Named turns come first, each shown by rows before and after it. Which turns, in which order, take the first row of each pair that follows to the second? Write the first one first, as in the answered first pair.
F (before -> after):
[ -1   5   3  11  -6   0  14  17 -10 -12  -1 -16  11 -22   3   3   8 -19
   7   3  -3  -6] -> [  7   1   0 -14 -14  -1  -7  14  -5   8   1  17   1 -27  -4   5 -16 -13
  -2  -2  -5  -3]
[-20   9  18 -15   0  -5  -8 -10  -2  16  25  40   8 -20 -24  17 -18  -4
 -34  10  -2  -5] -> [-26   4  24  22  24  -2  27  -1 -24  -5   5   3  30  -4   3  10  31   0
 -27  -3   4 -23]
[  8  -4  -4   4 -13   1  -4  -2  15  -2  -1  -5 -22  27   1  15  -5  10
  17  -5  -5   5] -> [  9  -2  -2   5 -11   2  -2  -2  13  -1  -3  -4 -21  35   9  14   1  10
  15 -10  -6   3]
[  4   1  -3   5 -11   7  -3   8   9   3   8   5  -4  -9 -19  -2 -14   4
  11   6 -14  16] -> [  8  -5   2  10   1   6  11  13  -3  13  -8  11   8   3   8  -3   5  13
   5 -17 -19   3]
W (before -> after):
[ 25  31   8  16 -41  -7  19   9   3   8 -23 -21 -25 -28 -12   5  -9  16
  20  14   5 -40] -> [ 18  19  11 -22 -28  -7 -18   2   5  42   0  38 -23 -22 -20   3 -26  23
 -13   8  -2 -24]
[ 12  -2   2  -3  -5   1   2   2   0  12  -9  13  -2   0  12   7  -4   9
  -1 -11   1  -9] -> [ 10  -4   6   0  -2  -1   5  10 -10   5 -10   7   6 -12   8   3   4   2
  -4  -6   1 -12]
[ 21  -7  17  -4 -21 -20  13   3  -1  12 -48   5  -4   2  38   6  14  19
  18 -18  -7 -37] -> [ 17 -18  25 -28  -9 -22  -5   9  -6  31 -36  33   8  -6  27   2  10  16
  -7 -20 -10 -29]
[  7  11  -6 -15  -1   1  -7 -12  30  -3  22  -2  -3  10 -20  -1 -17   4
  -8  24  11  13] -> [ -1   4   3  -8   3  -1   1   3  12 -16  20 -19  11 -10 -26  -4  -5 -13
 -10  33   9   5]
L (before -> after):
[ -6   9   2   5  -9  10  -7   3  -7 -10   1 -16  -4 -30 -21  -5  -3 -25
   9   3   2 -13] -> [ -6  19 -12  16   4  14  -5 -19  18 -12   1 -11 -19  14  -2  -6  -2  -4
  17  -4   3  -3]
[ 10   0 -32  21  15   9  -7  -9  -1  11  -9   3 -19  20  19 -14  -1  -6
   1   0  35   9] -> [ 15 -10 -15  12  10   5  -3  14 -27  22 -18  13  -9 -14  12 -10   2 -15
  -9 -12  29  -6]
[ -5  11  -8   4 -30   2 -27  -4   7 -31  25 -13   0 -12  -5  12 -28   2
   3  29  -8   6] -> [  9   5 -11   9 -18   2 -14 -17   5 -13   5   8 -10  35  37  11 -12  34
   0 -14  -9  -7]
[-11 -12  -6  24  19  -1 -11   0 -11  -5  13 -19  16   3  -4 -19  27 -13
 -13   4  -1   5] -> [ -9 -12  -8  24  20   1  -8  -4  -9  -3  11 -16  17  10   1 -21  27  -7
 -14  -3   2   5]
N (before -> after):
[  3   3  -6  -3 -21   1  -5  -6   9   1   5   3 -14 -16 -24   8 -29  -9
  16  12  -1  13] -> [ -3   9 -15  14  -4   4   1 -19  21 -11   9  -7 -13  17 -12   5 -15  -1
  22  13   6  17]
[ 10 -10  10  -7 -12   0  -2   5 -15  11   1   8  -9  -7 -10  -1 -27  -8
  -4   1  -3  -8] -> [  6  -1  -2   1   2   3  -3 -16   2   5   9  10 -11  29   5  -4 -18  10
  -1  -3   3   5]
[ 14   6  -5 -12  -2  -1 -17   0  12   7  15  20  -3  -6  -4  -1 -15  -4
 -14   0   0   9] -> [  6  11  -9  14  16   1   2  -6  11 -12   9  -2   2  24  16  -7  11   7
  -2  -2   7   9]
[-13  15 -10  -2   5   6  11 -35   1  -8  14 -11  19  -4   9   6  -1  -6
 -14  14   4   9] -> [-11  11  -1   2  -4   4  17 -24 -11  -8   8 -18  23 -21   3   5   0 -15
 -12  15   0   1]
Now pairs of rows:
Each pair is 2 to 3 turns apart.
[ -5  -6 -14  -5  22  12  14   4   6 -16  28 -30  12  25 -13  -8  38  -5
 -14   9  -2  -5] -> [ 33  -6 -10 -12 -17   5  25  15  -1  11  -5 -10 -16   7   2  10  15   1
   0 -32 -10 -39]
N then W then L
[-17  21 -11  11   6 -12 -18 -32  36 -17  26 -12 -13  23  -5  -8  -9   0
  18  40  -2  27] -> [  1  10   1  38  10 -12  25 -13   4 -14 -15 -29  -3  29  38  -7  32  14
  25  -6  -4  -9]
N then L
[  8  15 -12  12 -17  -1  -3  -1  13   5  -7  -3 -33  20   9   8  -5  14
  18 -17  16 -14] -> [ -7  -6   6 -22   3  -2 -28  14 -13  21  14  27  -5 -13 -17   0   3  -5
 -23  -4   9  -3]
F then W
[-13   6   5 -10  47 -14  13 -14  -6  -7  22   9  13  40  20  -1  32  22
 -15   3  15   0] -> [-16   9  13   5  34 -15  32   2 -21 -26  10 -22  22   8  10   2  43   5
  -6  15  16 -11]
F then F then W
[ -7   1  -2 -19   0  -1 -15   1   7   0  13  13  -3  -9 -21   5  -9 -10
  -3  14  -3   8] -> [ -1  -9   8  -4  15  -3  12  14 -14   3 -15   3   8  -4   4   0  23  -5
  -3 -15  -4 -15]
L then F then L
[-15  13  -5  -1  14   4 -10  -9  11   8  -7   6   1  34  16 -10   6  11
  -2   1  -5  -2] -> [-21  20  -4   6   9   6  -6  -7   9 -13  -6 -22   4  21   2  -8   9  -3
  10  20  -3   0]
F then W then W
[-15  -8  -5   9   6  -7  -4   0 -14  -8  12 -16   9 -15 -13   4  35 -11
   4   9   0   3] -> [ -7 -10  -4  14  11  -4   1  -6 -18   1  -1  -3   7   3   9   7  39   3
  -1 -12  -2  -4]
L then L
[ -5  -3  -4  22   2 -11   9   2  -5 -16  -4  -6   0  28  36   3  25   3
   9 -14  18  -6] -> [  0 -10   6 -27 -14 -15 -23  12 -11   9  16  35  -2 -18   1   7 -10 -16
 -18  -1  11  -2]
L then N
[ 26  -6  10   6  -7   7   5  -6 -11  -2 -15  22 -13   4  19  -7 -10  20
  22 -20   2  -2] -> [  3 -11  13  18  22   8   9   0 -21 -23  -5   2  12   8  11 -17  16   9
  12  -6   6   5]
F then W then F
[ 22 -12   5   2 -13 -12  11   0   5   3  -7   7 -23  -5  18   9 -10  13
   3 -28   3 -19] -> [ -1 -16  10  16  16  -9  17   4  -4 -18  -2 -16   2   5  22  -2  24   7
   0 -13   5 -10]
F then W then F
[ -2   4  14  16  23  12  11   3 -18   4  14  -8  32  -7   1  -7  26   5
  -8  25  -3   6] -> [ -6  11   9   6  10   8   0  -2 -10   0  23  -4  22 -13 -16  -3   4   0
  -2  42  -5  14]
F then F then F
[-13   0   7 -34  21   9 -18  -9  13   9  36  30   9 -14 -20  -5  -4  -5
 -35  20   3  22] -> [-14   8   3  21  31  11  29  -8   7 -29   6 -31  14  14  15 -10  40   3
   2   9  10   3]
L then W then L
[  0   6   5  -2 -13 -14   3  17 -15  -5  -3 -34  10 -35 -26   2  -1 -11
  -6 -11   5  -1] -> [ 16   0   5  -3 -12 -10   6  13 -16  14 -18  -9  -2 -14   0   5  -3   8
  -8 -45   2 -12]
L then L then N
[  8 -17  11 -19  -9  -3  17  31 -18  -6  -6 -12  13 -42 -15   2  10 -21
  -7   4  -7 -11] -> [-16 -14  -1 -14  38   6   1  -1   8 -11  16   3  22  28   0 -10  27   5
 -16   5  -3  19]
N then N then W
[-26   6   4  -3   4   7   4   4  -8 -24  12 -26  21 -30 -13 -22  10  -3
   6  31   4  -3] -> [-16   4  -4  -3  22  11   5 -22   4  -2  -1   5   8  29  27 -19  19  35
   3 -12   5  -7]
L then F then F
[-19  -2  -2   2   2   2  -5   6  -3  -1  10 -13  12 -11 -19   0  13 -23
  -9  29   7   0] -> [ -4  11 -11  17 -17   3  12   3   6  -5 -10 -28  -9  -2  -3   9   4 -16
  15  18   6  -9]
W then N
[  6  -1  15 -11   9   7  12  19 -15 -22 -10  -9  17   8  19 -15  21 -12
  -3   4  18 -20] -> [ 20   4  11 -13  -5   7  13  17 -12 -12 -19  -4   1   7  26 -10  10  -4
   9  -8  18 -31]
W then N
[-10 -10  11  11  17  -6  10  19 -23 -23  -8  -3  19 -11  -1   0  13 -13
   4  -5 -19   5] -> [  9  -8   3  -6  11  -4  -1   6  -8   4  -8  36  -1  11  15   4  -8   5
  -4 -29 -19   4]
F then L then L
[ 15  -1   3  13 -28  -5  16  13  -7  -9 -20 -25 -14 -27   0  11  -1  -8
  23  -2   2 -26] -> [ 18   2   5  10 -22  -7  19  14 -15   0 -26 -18 -12 -17  10  10   4  -6
  18 -17   0 -31]
F then F
[ -7 -19  10  -7  24   3  -5   1 -20  34   7  34   7   5   0   0  13  13
 -25 -20 -16  -2] -> [ -8  12  -9  39 -13   4  17  -7   7 -14  -1 -41 -15   2  -9  10   2   1
  29  15  -5   1]
L then W
[ 24  13  -9  25 -19   0   3  -7   6   5 -28   5 -18  11  36  -2 -11  27
  35 -35   4 -15] -> [ 27  -4   7   4 -31  -8   0  21 -19  16 -29  16  -5 -39  17   0 -11   5
  19 -32   0 -27]
N then L then F
[ 13  18   7  21  -1  16   7  11  -1 -10 -12  -7   0  18  23  -8  -9  24
   7 -31 -14  -4] -> [ 12  21  10  12 -23  13   4  22  -6 -18  -6 -21  -1 -21  -2  -1 -24  -2
  10  -9 -17  -4]
N then F
[ -6 -16 -11  22  13  -3   4 -33   6  -1  -3  -3   1  39  34  -2  18  23
  11 -13  15  14] -> [-15 -19   6  25   9  -9  13  -9 -17 -21  -2 -37  23 -11   9  -4  32  -9
   9  11  17   7]
L then N then F
[  5  -6  10 -16 -13 -11   4  22 -18   3  -3   3   0 -37  -6   2  -4 -21
  -9  -5  -7 -19] -> [-10   8  -3  22   7  -4  16  -2   7 -30   5 -33  -2  12   4  -5  11 -10
   9  14   1   3]
L then F then F
[ 11 -12  -2  11  14   0  15  -6   5  -8 -14  -3  -2  30  25  -4  12   8
  -3 -21   6 -13] -> [  8 -13   3 -28   1  -3 -19  -4   3   8  10  29  -1  -6 -10   0 -18  -7
 -22  -5  -1   1]
L then N
[-12  12  -5 -24   0  -1 -24  -1  13  17  14  19  -5   7 -11   6  -4  -7
  -6  -4  -9   5] -> [ -6   1   9 -15   1  -5   1  20 -14  13  -9   1  11 -16  -3   2  17 -16
  -6 -13  -9 -12]
F then N
[-16   5 -17  27   5 -11  10  -4  16 -17   6 -35   6   6 -12   1  -6  -6
   7  17   2  14] -> [-23  -4  -8  15  14 -11   2   7   3 -12  15 -26  21  -9 -21  -1  -1 -15
  -9  19  -5  18]
W then W
[-18  -2  -3  28  31   4  -4 -33   5 -26  36 -24   9  25 -23   2  27   2
   4  33  11  60] -> [ 11 -29  13  19  41  -2  12 -20 -29  23  -3  27   9  37  25   6  44  29
 -18 -39   2  24]
W then L
[  7 -13  23  -7 -16 -27  43   9 -10  20 -15   8  -2 -39  15   6  13  10
  17 -23 -27 -25] -> [ -4  17  -2  14 -20 -21  32 -26  37 -17   7 -25 -21   0   5   6  -7  16
  44  15 -16   6]
F then L
[  6  -6  13   0 -13 -11  -4  13 -22   5 -19  10   7  -6  10   0 -10   0
  -3 -11   7 -10] -> [ 11  -1   7  -3 -16 -11  -8   2  -6   4 -16  17  -5  11  14   5 -23   8
   1 -13   7  -5]
W then N
[-17   0   0  -5  16  18   6 -26   4   4 -15   1 -28  39  10 -24   7  10
  -6   3  -9  15] -> [ -8   0  11  -2 -18  12  20   5 -22  -6 -28 -27 -21 -25  -9 -15   5 -19
   1  13 -11 -10]
L then W then L
[ 18   6 -10  17 -28   0  -7  -5  16   0  -1 -22   1 -13   1  10 -30  -4
  19 -12  10 -10] -> [ 14  -9  -7  15   4   1  -9 -10   7  19  -5   2  12  20  28   3  -5  16
   1 -35  10  -8]
W then F then W
[-22  11  -4  -5  16  10   5 -11   1  -9  14  14   4   3 -10   1  -3 -14
  -5   6   3   3] -> [-16  14  -4   0  -1   6  14  -3  -5 -12   4  -2   4 -14 -13   7  -3 -21
   3   7   3  -6]
W then N
[-10  -2   4  14  13  -1  17   8 -11  -5  -9 -15  16   3   7  -2  25  -5
   1  -6  11  -9] -> [-11   0   4  -8   1  -1  -3   9 -10  -1   8  -5  14 -25 -18  -1   5 -17
  -8  14   7   1]
F then F then L
[  4  10   1 -12 -18  -9 -11  -7   7   9   5   6  -6 -12 -14   6 -16   3
  -4   0   3   3] -> [ -7   3   6 -15   6  -8 -13  -7   3   4  14   6   8  -9 -15  -2  -4   0
 -16   7   1  12]
W then L then W
[ 18  -2 -13 -23 -19  -9 -13 -21   9   4 -17  25 -22  14  -7 -22 -29  -5
   8   9  10  14] -> [ -6 -10 -11   5  17  -4   5 -19   1 -24 -15 -11   8  31   2 -36  11 -12
   9  22  13  19]
W then N then N
[ -8  -1  -9  18   2  10  14  18  18 -32  -6 -35   4  -6 -19   1   1   2
   8   3 -12 -29] -> [  6 -11  -2  -3  -8   5   7  29   2  -2 -15  -5   0 -24 -16   9 -10   4
  -3 -20 -18 -42]
L then N then F
[-10   2  -1  19  -3  17  16  -1 -11 -11  -1 -34   2  24  10  -1   9  -3
   9   7   2  -5] -> [-10 -10   4  14  11  17  12   0 -20  -1  -5 -22  12  27  16  -5  19   2
  -5  -1   0  -7]
W then N
[  5  -3 -10  11  -2   2  11  -2   4   6  -9 -15   1  26  15  -9  11  21
   2 -10   8  -5] -> [  2   0 -10  11  -1   2   8 -10  10   3  -3 -20   0  29  10 -10   5  20
   5  -7   9   0]
L then L then L
[  7 -10  27  12 -23 -12   6  10 -16 -19 -22 -13   9 -51 -29   3   7 -24
  -3  -2  -6  -7] -> [ -3   8  11  26 -28 -12   3 -10  10 -40  -9 -31  -5 -28 -32   4  -5 -20
  14  17  -1  12]
L then N
[ -5  -6  14  14   1  -4  12  17 -26  -4  -1 -17  10 -41  -9   1  12 -17
  -3   3  -2  -8] -> [ -8  10   2  14 -11  -3   6   6  -4 -13  12 -27  -1 -35 -22   2  -6 -15
   7  22   3   3]
L then N
[ -6   5  -7  -4 -11  -1   0   9  -4  -1  -1  11  -4 -40 -38   0 -19 -10
 -13  32  -3   3] -> [-15 -12   1   2  32   1  10   9 -22   4  -3  22  23  -4  -5 -11  26   4
 -33  11  -5   0]
L then F then W
[  3 -14  13 -15   9  -6   4 -13  16  20 -18  52 -14  14  40 -14  -8  36
 -17 -43  -5 -12] -> [-36  -3  10  -4   6  -3  -7  -8  25 -41  22 -15   9 -38 -29 -21 -12 -17
  -7  46   0  20]
L then L then W
[  3  15   1  16  -6 -13  18  -4   5 -10 -19 -12  -5  -1  -3   8   2  -3
   9   2  -4  -4] -> [ -2  14  -3  -7  -3 -12  -6 -11  15  -1   0  13  -7  -2 -20   8  -9  -4
  -5  15  -6  13]
W then F then F
[  2   5   2  22 -15  -8  10   1  20 -23   2 -50 -15  -9   5  -2 -22 -19
  11  30  14 -10] -> [ 16   8  -4   3 -24  -5  -5 -16  37   5  -1  -8 -39  13  18   6 -46  -2
   6  11   9  -9]
L then F
[ -9  36 -18   2 -15  -9  17  11  18 -25  -2 -26   3  -4 -38   3  -6 -19
  11  -2  23   0] -> [  2  37 -19   0 -26  -9  19  14  17 -18 -11 -21  -1  -8 -30   7 -10 -17
  15 -10  20 -14]
L then N then L
[ 14 -12  16   7 -14  -3  16  11 -19  14 -33  -1  -1 -30   3   2   8   9
  12 -24   1 -22] -> [ 11   2   4  24 -23   0  18   3  -1  -8 -27 -28  -9 -25  -2   7  -1   7
  28  -3   7 -15]
L then L then N
[  8  -9   9 -39   2  15 -33  -6 -14   6   9  32  25 -23 -21  -4 -15  -3
 -22  -2 -13   7] -> [-13  -2   3  13  25  19  -4  -6 -13 -41   5 -29  42   0 -11 -15  23  -5
   1  14  -3  10]
F then L
[-16  -5   0 -38   9   1   3 -13  15   7   7  18  -3   8 -16  -5  -8   3
  -4  34 -21  21] -> [-16  -2   5 -32  -7  -2  14   0   5  -6  -1  -7  -6 -17 -24  -6  -6  -7
   6  44 -21  13]
W then N
[-29 -15  10 -19  31   0 -21  -3   5  -9  23  15  29  -7 -23 -17   5 -14
 -20  35   1  32] -> [ 13  14 -14 -11 -29  -3 -12 -23  35   1  -7  17 -31   5 -12   6 -49   4
  22  16   1  17]
W then N then W
[ -1   0  14 -26   9  -6 -20  10 -26  18   0  17  16 -25 -15   3  12  -6
 -22   4   5   5] -> [  7   5   5 -31  -1  -5 -29  -3  -6  23   5  31  -3  -9 -13   8  -9   2
 -14   6   8  10]
W then W then L
[ -6  -3  -3  13  19   6   5 -16   7  -7   2  -7   3  39  16  -7  13  17
   3  -5   1   7] -> [ 13  -5   2  12  -5   1  16  -3  -4   5 -18  -7  -6  21  22   0   6  18
  10 -29   2 -15]
L then W
[  3 -10  14   3  11  -7  31  27 -33   1 -17 -15  19 -41   2   0  17 -17
 -14  -7 -11 -19] -> [ 19  24 -19   8 -30  -5  14  -9  20  -8 -10 -13 -33 -12  -7  15 -39   2
  24   7  -6   1]
F then W
[-13 -14   6 -10  19  -4   1 -12  -7   2  18  15   8  19   8 -19  18  -1
  -5   1   4   7] -> [-11  -5   2  -5  14  -6   0 -19   5   3  14  10  -3  28  15 -17  13   9
   1  -4   5   8]
W then W
[ 23  11 -10 -13 -26  -4  -2  -8  -4 -10 -17   2 -34 -10   2  10 -21   6
  22 -21 -12 -14] -> [ 14  16 -18 -12 -17  -1  -7 -22  12 -14  -4   0 -34  14   2   6 -23  14
  24 -12  -6  -2]
L then N
[ 12   7 -13 -10 -18 -15  -3  -4  -1   7   9  23 -16  -3  -2  -4 -20  10
 -15 -23   1   0] -> [  3  18 -17  -4 -23 -13  -1  -6   6 -10  17   6 -16 -10 -11  -5 -26   0
  -3   0   3   7]
F then F
[  4  12   0  10 -28   3   9  18  -4 -28  -4 -33  -5 -51 -21   9 -20 -24
  20  30   6  -8] -> [  7 -20  13 -12  27   5   3  13 -25  25 -10  39  15   6  31  -4  16  16
 -28 -37  -1 -14]
W then F then W
[ -8   4   3  19   4   8  12 -11  19 -25  -6 -16  -5  35  31  -6  17  14
   5 -15   1   5] -> [  0  -2   7   2   5   9   6 -12  19  -4  -5  12  -7  37  31  -5   7  23
  -5 -35  -5   2]
F then F
[-23  -3 -11 -20  37   4 -27 -24  14  11  26  28   8  31   1 -10  -1   4
 -22  17  -1  14] -> [-20  -3  -7  24  39   5  17  -9  -5 -17  -5 -28  22  29  23 -11  37   1
   3   6   4 -11]
W then L
[-15   0   4  -3  -6 -21 -12  -5 -21   7  35  18  15  -6 -28 -16  32 -10
 -17  33  25   4] -> [  6  22 -11  10 -49 -23  -4 -18   5  -3  18  -2 -22  -3 -25  -3   1  -2
  22  31  29  -6]
W then L then F
[ -7  -2  -2 -14  12   2 -19 -14  12  -1  22  20  -3   9 -18  -4 -20   1
  -7  16   0  21] -> [-10 -18  14  -5  26  -3   2  15 -23  -2   3   6  23 -14  -7  -9  17  -9
 -17   1  -1  -1]
F then L
[ 20 -13  -1   5 -20   2  17  -9 -22 -12 -44 -29   0   4 -12 -15  27  13
  23 -21  -1 -52] -> [ 10 -25  11 -14  -5  -1   8   4 -41  -2 -35 -14  20 -16 -28 -21  34   4
  -1 -13  -4 -47]
W then W
